rotation steps, each row followed by its count of steps
The counts run from 0 to 597.
[ -3  13  -1  18   2  13  13  11 -10  -3  -2 -10  -7  10   1 -10  -2  -4
 -13   8  -3   6  -3  -2   3   1  16   1  -4   1   9 -10   2  13   7  -2
  17  10  18  13   7  -8   9   2  15   1]
484
[  9  19  -4   0 -10   1  12  13  -8  -8  -3 -10  -9  10  10 -11  -4   4
  10  19  11  -1  -2  -4   2   7  -9  -4   6  -4   6   4   5   0   4 -19
   4  -6   5  23  10 -13  13  22  12 -12]
412
[ -8  16 -10  15   4  12  19  16 -19  -8  10  -4  -7  15  -3  -7   5  -5
  -5  13   3  10  -6 -12   9  13   7  10  -5   4  -1   2  -3  -5  16  -1
   4  13  10  15   9  -2   1   8  16 -17]
492
[ -1   3   9   2 -12   2  21   7 -11  -4  -2  -8  -9   8  14 -14  10   0
  13  16   4   0   9 -10   8   9  11   0  -9   1  -5 -16   4   9  16 -10
  11  -7  -1  26  10 -10  10   4   3  11]
581
[ -3   1  -4  17 -14   8  24  18 -11  -1  14  -8  -1  13  14 -10   2   8
   3   9  -6   8   1  -1   6   8   1   2  -7  -1   1 -14  -4   6  10  -4
   3   1   3  23   9  -9   8  -4  16   2]
522
[ -4   5  -6   2  -6   5  19  -6  -8   9 -12  -9 -12   6  13   4   1   0
  -1  13 -10   0  12 -12  17 -11   3   7  -5   3  12  -6   2   6  10 -22
   2  10   7  16  -1 -14  11   3  12   0]
71
[ -4  12 -13  13   5   5  16   6 -10  -5  -4 -17 -14  14  -8  -4   4   6
   8  10  -9   7  10 -21   9   2   0  -6  -2   0   9 -11   1  -8   4  -8
   1   5   3  11  -7 -17  12   3  12  -1]
315
[  6  27   0   4  -7   1  14   9 -11   3  -6 -12  -7   5   1  -9  -3 -11
   5  14  15   2  -3 -10  13  -1  -8  -4   9  -4   5   5   6   9   5 -12
   6   1  16   8   5  -9  15  16   6 -19]
163
[ -1   9 -10   8  -1   7  15  13 -13   0 -13 -17 -11   9 -13   1   4   3
 -13   8 -11   7  11  -2  23  -5  -5  -3   5  -5  13  -8  -2  -9   2 -12
  10  12   2  17   1  -7   7  10  27   0]
93
[  0  -1  -7  21  15   7   9  19 -11  11  -7  -5  -7  -1  -7  -5   8   0
 -11   4   1   9   5   8  26  -4  -8  -9  -8   0  11 -15   1  -1   8  -7
   0  11  -2  17   4  -2   9  14  12 -11]
218
[ -1  10  -2  13   0   9  10   4 -12   1 -15 -14  -3   5  -9   1   8   2
  -6  13  -1   7  11   8  26 -12  -6   3   0  -8  18  -1   2  -1   2 -12
  12   6   7  12   1  -7   0  17  17  -1]
94
[ -2   3  -8   2  -3   1  23   9  -6   2  -1  -3  -7   3  11   0   9   0
   3   4  -1  13  15  -2  20  11 -12 -15  -8  -1   7 -18   2  -1   7 -14
  -6  -1  -7  23  -5  -7  14  19  16 -10]
252
[ 11  15  -2  13  -5   6  19   8  -9   3  -7 -15 -11  15   3 -15  -2  -5
  -1  15  -1   7  -5  -2  13 -17  -3  -3   5   0  18  -3   6  -1  10  -6
  15   6   9   5  -3 -12  12  -3  12   0]
442
[  3   8   2   2 -14   0  17   9 -18   4 -10 -12  -6   2  -4 -18  11   5
   0  15   2   7  14   7  22  -9  -4   1  -3 -10  17  -8   3  -4   5  -5
  10   0   6  22  13 -14  -4  13  19   9]
91
[  8  19  -3  10   6  -4  19  -1  -6   3  -4  -8  -6   4  -3  -3   6 -16
   6  12   6   9  13  -8  18   1   6  -8   0  -8   8  -9   2   1   5 -15
   4   5  13  10   5  -1   8  21   6 -15]
475
[  5  14  -4  11   6   1  13   9  -5   5  -6 -11  -4  -1   8 -14   6  -1
 -11   2  -2   6   9  13  13   2 -14  -5   3   3  18 -14  10  19  13  -9
   4  10   7  22   5 -10  14  19  18 -13]
505
[  0  10  -3  -2   3  -9  15   1  -5   5  -9  -8 -21   4   1  -9  10   6
   9  19   9   2   8  -6  20   0  -3  -5  -5  -5  13  -9   3 -14   9 -21
  -3  -5  10  16   7  -9   1  20   2  -8]
64
[  3  10   1  12  -1   6  20  22 -13 -11   9 -14  -4   9  -2  -5   1 -14
   0   4  -2  12   5   2   9   8   1 -11  -3  -1  14  -9   8  -4   2   1
  10   7   2  19   6  -3  12  10  15  -6]
499
[ 11  21   2  12 -15  10   7  11 -15  -3 -11  -8   2   6   3  -3  -5  -1
  -6  12  -4   2  -6  -4   2   2  -6   4   8   3  10  -2  -1  19  12  -5
  19   3  16  11   2 -13   9   6   7 -11]
137
[  0  -4  -4  20   2  15  22  17 -13   6   5 -10  -8  11   7 -13   7  11
  -2  10  -7   6  -6  -3  13  -5  11   6  -8   0   8  -3   4  -5  12 -12
   0  14   5  21   8 -10   0   3  16   1]
462
[  2   5  11   0 -15   9  24   6 -13  -1  -4  -7  -3   8   3  -3  15  -7
   3   9   4  12   7   9   4   4   5   4  -1  -6  11  -3  -8  13  12  -8
  26 -10  11  27  11 -11  -3   7  14   0]
110
[-10   9   0  14   4  14  16  13 -13   4   6  -4  -5  -6   2  -1  10  -1
 -14   4  -5   4   2   3   8   7  -2  11  -7   4  -9   3   0  12  15  -5
   3   8  10  22   7   0   1  14  10 -17]
489
[-13   6  -8   7  -1   4   9   3 -12   0   3   0  -7  14  12  -2   8  -3
  10   8   3   3  11 -12   8  18  -8   8  -5   6 -11  -5  -3   6  13 -13
  -4   6   9  24   3  -4  17  16   7 -18]
267
[  0  15  -8  10   4  -4   7  12 -13  10  -5  -5 -11   1  -5 -12   9   1
  -7  16  11   1   0   3  24   0  -7  -1   6  -1   3  -3  15  -3   6 -18
  -3   6  13  13  11   8   4  22   7 -12]
471
[ -1   0   2   7 -12   6  27   7 -17  12  -6  -8   0  17   2  -5   1   2
  -2   4   1   1  13   9  13   3   1  13   1   5  11   2  -9   8  14  -3
  10   8  11  14   5 -20  -7  14  10  -3]
113
[-13   3   2  20  -5  14  12   4 -17   6  -6 -10 -11   8  -5  -7   3  10
   1  13  -6  -2  10  -6  26   3   6  12 -17   4   6 -12   2  -1  21  -8
  -3  14   4  16  -6 -12   4  -1   6   7]
587
[  4  17  -7   7  -5  -2   4   4 -18  -7  -1 -16 -16  14  -4  -7  -4  -3
  10  22   4   3  -1 -17  16   0   3   4   2  -1  13  -2  10 -13  -2 -20
   3   2   7   7   6 -12  10  11   9  -7]
62
[ 11  12  -6  14  -1   1  21   8 -10   5   1 -13 -10  12   5 -13   1  -3
   9  12  -5  13  -6 -10  11  -2  10 -13   2   0  14  -8   6  -4   7 -10
  -1   3   7  13   0   0  18   6   9  -2]
190
[ -3  15   4   9  -6  -2   8   2 -22  -3  -2 -10  -6   7  -9 -10   1  -4
   0  10  13   7   3  -2  22   6  -8  15  -8   4   3  -1   2   8  14 -14
  13  10  15  16  15 -16  -4  19   2  -6]
366
[  5   1   8   4   2   2  24   9 -12   8   2 -10  -4  -2   8 -20  12  -4
   0   1   5   4  15   1   9   9   7   2  -7   5  11 -18   6  24  14  -6
   9   4   8  26   5  -7   9   7  14   2]
234
[ -2  18   0   1  -3   3   8   6  -4  -5  -4 -11  -3   3  -9  -3   7  -8
   8   9  18   5  16   2  19  10 -22  -9 -13   1  -8 -13   3  -2   6  -9
   4   3  -6  19   2  -9  18  25  12 -19]
0
[ -2   6  -6  11  -7   5  14   9 -13   7  -2 -15 -12  21   3   3   2  10
   7   9  -7   2   1  -2  16   4 -12  -7  -7   2  13  -8  -7 -17   1 -19
  -2   7  -3  22  -6 -25  19   4  13  -3]
29
[  1  15   5   1  -5   7  18  13 -19   0  -3   2 -14   7   1 -15   7   0
  12  20  12  -8  -6  -4  14   4  -7   7  -2  -4 -10   8  10  -4  14 -10
   7  -8   8  24  13  -2   4   6  -2 -12]
430
[  2  15   3  14   6   6  11  14  -6   2  -7  -9 -11  -2  -6 -18  10  -8
  -3  11  10  12   8   7  25 -10  -1  -3 -11  -5   7 -10   9  10   9  -4
   8   2   2  17  -1  -7   8  14  19   0]
219
[  6   8   2  15  -5   9  23   4 -18   2   9 -11  -8  14   6 -17   1   4
   1  10  -1   5  -4  -1  10  -2   8  -3  -6   1  18 -11   6  -2   9   4
  15   7  13  23  10  -6  -2   1   8  10]
461
[ -1  -2  -2  13  -5  23  19  14 -11   8  -3  -5 -11   8   4 -16   9   1
   5  10  -8   7  -1   0  14  -8  -7  11   2  -2   0  -1   6   4  16  -2
   9   8   1  24   7  -8  13  -7  12  -3]
176
[  3  22 -12  11  -1   9  15  10  -4  -1  -5  -4  -5   4   4   0   1   1
  -5  14  -8   0 -11  -3  17   2 -17   4   9  -4  -3   0  -2   2   3 -11
   6   7   8  13   7  -6  18  16  11 -22]
161
[  9  21  -1   4  -9  -6  18  11  -9  -7   2  -7 -10  13   3  -8   1 -11
  13  14  11   1   2 -13  15   5  -9 -12  -3   2   8  -8   9   3   9  -9
  -1  -2   4  10  -2 -13  20  12   7  -9]
536
[ -3  13 -11  16   4   5  13  11  -6  -3  -3 -11 -11  10  -3   5   3  -4
   1   8   3   7   0  -2  23   7 -11  -5  -2   2  -8  -5  -1  -9   8 -17
  -9   4   2  13  -4  -7  23  17   7 -19]
534
[  0   7  -9  15   2   6  22  11  -4   8  -2  -9 -11  14  14  -6   7   3
  -2  15 -10  11   2 -11  15  -5   3 -12   5  -7   7  -5   4  -5   7 -23
  -4  11   2  17   2  -9  16  13  11  -8]
191
[  3  12 -10  14  10   2  25   7  -6  14   2  -7 -10  12  -1   1  11 -10
   7  16   3   4  -1  -6  26  -5   4 -15   1  -3   2  -6   6  -8   5  -9
  -3   8   6  12   1  -3  14  16   6 -17]
188
[ -7  11  -3   9   7   2  21   8  -3  -3  -2  -5  -5   9   9   1  12 -12
   2   6   1  13  10 -14  13   9  10  -6   2  -2   0 -15  -1   8   9 -16
   4   5  14  19   0   3  13  11   9 -18]
229
[ -7  15   6   9 -17   5   4   5 -14  -8  -3  -9  -2  -1   0 -11  -1  -4
   7   7  13   4   8  -4   9  11 -18  11  -6   1  -6  -4  -1  13  18  -2
   6  -7   3  23   6 -10  12   3   9 -10]
16
[ -7  13  -3  12   3  12   6  10 -20  -1  -7   0   0  10 -12  -4   4   3
   1   7   3   4  -3   9  24   1 -11   5   1   1   7   6  -8  -9   9  -7
   3   4  10  20   1 -11  -1  21  13 -18]
120
[  4  18 -11  13  -9  10  15  20 -12  -2 -10 -10  -5   9  -1  -9   0  -3
  -6  12   2   4 -15  -2  12  -1 -20   0   8  -4   4   5   8   6   6  -9
  11   5  10   8   9 -15  23   2  12 -16]
160
[  5  13   2  17 -12   1  15  18 -12 -12  10 -12  -8  10  -8 -13  -5  -6
  11  14  10   7   8 -18  12   7  -2  -8 -11   3   1 -10   3 -15   9  -1
   6   2  -6  16  -4 -13  10  -3   6   2]
559
[  0  14   4   4   2   6  19  -1  -9   9   1  -4 -11  10   7  -9   8  -8
   8  16   0  -1   2 -10  13  -3   4   7   6  -1   3   4   7  11  16 -18
   6   4  20  18   6  -2   0  20  -1 -13]
452
[ -3  14   6  10  -2  -2  20  10 -12  -1   6 -15  -5  14  11 -13   4 -12
   3   5   6  13  11 -10   4  11  13  -9  -7  -3  12 -19   3  18   7 -10
   7   4  16  12   4  -1  10  13  11  -3]
231
[ -3  14  -5  12   4   7  10  10 -16 -12   9 -14  -9  10  -6  -7  -3  -7
   4   8   2  10  -4  -7  16  13  -7  -8 -15   4   2 -10  -8 -10   7  -5
  -3  12   6  15   3  -6   7  17   8 -13]
247
[  4  15   2   3  -8  -5  10   9 -17  -3   6 -12 -18   8   0 -18   4  -3
  13  13  13   0   8  -5  13   5 -10  -7  -6  -1   2 -14   8 -13  10 -13
   2  -2  -2  16   9 -11  10  13   1   3]
310
[-12  13   0   4   5   8  18   0  -6  -2  -2  -6 -13   3  -1   3   8  -6
   7  11  -1   2   8 -20  21   3  -1   3  -1  -7 -12 -10   3   1  15 -15
   1  -4   3  16   1  -1  15  16   4 -15]
576
[  5  10   2   6  -3  -7  15  16  -8  -2  -3 -15  -6   5  -1 -15   6 -14
   4   5   7  11  15   5  18   5  -8 -13  -4  -6  12 -20   5  12  -1 -10
   9  -2  -6  14  -2  -3  17  12  14  -7]
253
[ 10   5   1  13  -6  -3  22   3 -12   6  -2 -15  -6  18   0 -20   5  -6
  14  14  12  -2   6  -7  20  -2  -6  -8 -11  -1  14 -21   3  -5   3 -10
   1   1  -7  18  -4 -18  18   3   3   3]
562
[-13   7   5  12  -6  10  14  -4 -19   8  -7  -4  -9   3   1   3  10  -1
   2  18  10   2   4  -7  15  -4   4  21  -4  -4  -4   6   6  10  21 -17
   8   6  14  24   6 -13  -7  12   2  -5]
79
[  3   4   0  16   5   0  27   8  -7   8  -4 -12  -2  13  -4  -3   7 -10
  -5   3   3   4  10   8  23  -2  -5 -13   0   2  22 -15   1   4   1  -2
   7   9   2  19  -4  -6   6  14  16 -13]
501
[  0   6  -5  12 -11  10   8  13 -19   3  -4 -13  -3  11  -1 -13   5  11
 -14   2  -5   6   3  -4   4   4  -6  14  -1   1   4  -3   0   0  12 -11
   7  10   5  22  12 -14   3   9  27   1]
115
[ -4   5   3   7  -8  10  12   7 -13  -5 -14  -9  -6  -5  -3 -15   3   1
  -2   9   2   6  19   6   9   1  -1  19  -2  -4  10  -1  -1  18  21 -14
  17   0  13  20  10  -9  -1   6  13   3]
362
[ -2  23  -6   4  -1  -9   9   5 -11  -9  -6 -13   2   7  -7 -14  -3 -13
  12  12  16   3  12 -10  10  18 -11  -9  -2  -1  11 -13   1   3   2 -12
   6  -2   5  13  -1 -16  16  20  14 -15]
1
[  4  13   1   5 -12   7  18   9 -11 -10   7  -2   1   9   0  -6   3 -13
  14  13   7   0  -7   6   9   9  -4   7   6   2  -6   8  -2   8   5  -2
  14  -7  14  21   7  -3   0   9   3 -17]
144
[ -2  14  -1  14  -2   0   7  10 -18  -8   2  -6  -3   2  -1 -24   4  -2
  -7   4  13   0   0   2  14   2 -11   2 -17   3   3 -12   9  14  16  -3
  11   8   5  21   6  -7   5  11  12   2]
242
[  3  14   4   7  -4   2   9  -3 -23  -6   1  -4  -4  10  -2 -19   5   4
   2  18  11   3   7 -10   7   1   0  20  -2  -3   5   0   1   6  17  -9
  15   2  23  21  14  -8  -3  11  -1   7]
80
[ -2  18  -9  15  10  10   9  23  -6  -4  -7 -13  -7  -1  -2  -5  -4  -3
 -18   6  -5   6   2   2  13   4 -12  -2  -4  -8   8  -9  -1  12   3  -9
   8   8   9   7   6  -3  16  11  23 -15]
507
[  5  30  -7  14   0   6   5  14 -10  -7   2  -9   0   7   8 -10  -7 -10
  -2   6   5   6  -3  -2   7   9  -5   1   2   1   3 -11   6  21  12  -5
  10   6  16   6   5 -11  21  16  13 -20]
510
[ -1  21  -4  13  -2   7   3   9 -20 -12  -4 -10 -16   8 -16 -11  -1 -10
  -2  16   9   9   4 -16  16   1  -2   5  -7   0   2 -10  10  -4  12 -13
   3  10  13  17   5  -8  11  11   9   3]
593
[  3  13  -3  19  -4   6  14  11 -18  -4  11  -9 -10   6   3 -26  10  -3
   1  11  15   1 -11   0  10  -6  -9  -1  -1   2   0   9  19   0  16 -14
   0  -1  13  21  10  -5  10   7   5  -5]
182
[ 13  17   0   3 -15   3  31  13 -13  -5  -2 -16 -11  19   9   4  -4  -4
   6  15  -5   5  -1 -13   5   5   1  -1   4  -6  10  -2  -1  -1   1 -14
  14  -2  11  11   8 -11  11   5  10 -18]
416
[ -1   4  -9   9  -1  13  23  19  -6   6  -7 -12 -15  13  -5  -5   7   3
   3  16  -8   9   2  -2  25 -13  -5 -10   1  -7  11   1   1 -10   5 -12
   9   7  -1  19   2 -10  13   4  17  -8]
440
[ -1  16  -8  15  12   4  18  12 -11   6   2  -6  -6   8   4 -12   4   0
  -6  19   2   8  -2  -4  24  -7  -5   2   1  -2   5  -2   5 -10  15 -19
  -6  14   8  20   8   1   3  14  11 -14]
470
[  0  -1  -2   9  -5   4  35  15 -10   8   6  -7  -9  15   6  -8  10   3
   3   7 -11   5  -1   1  18   3  -8  -5   3   3   2  -2  -7 -14   8  -6
   1  -3  -3  25   7  -6   3   2  16 -11]
150
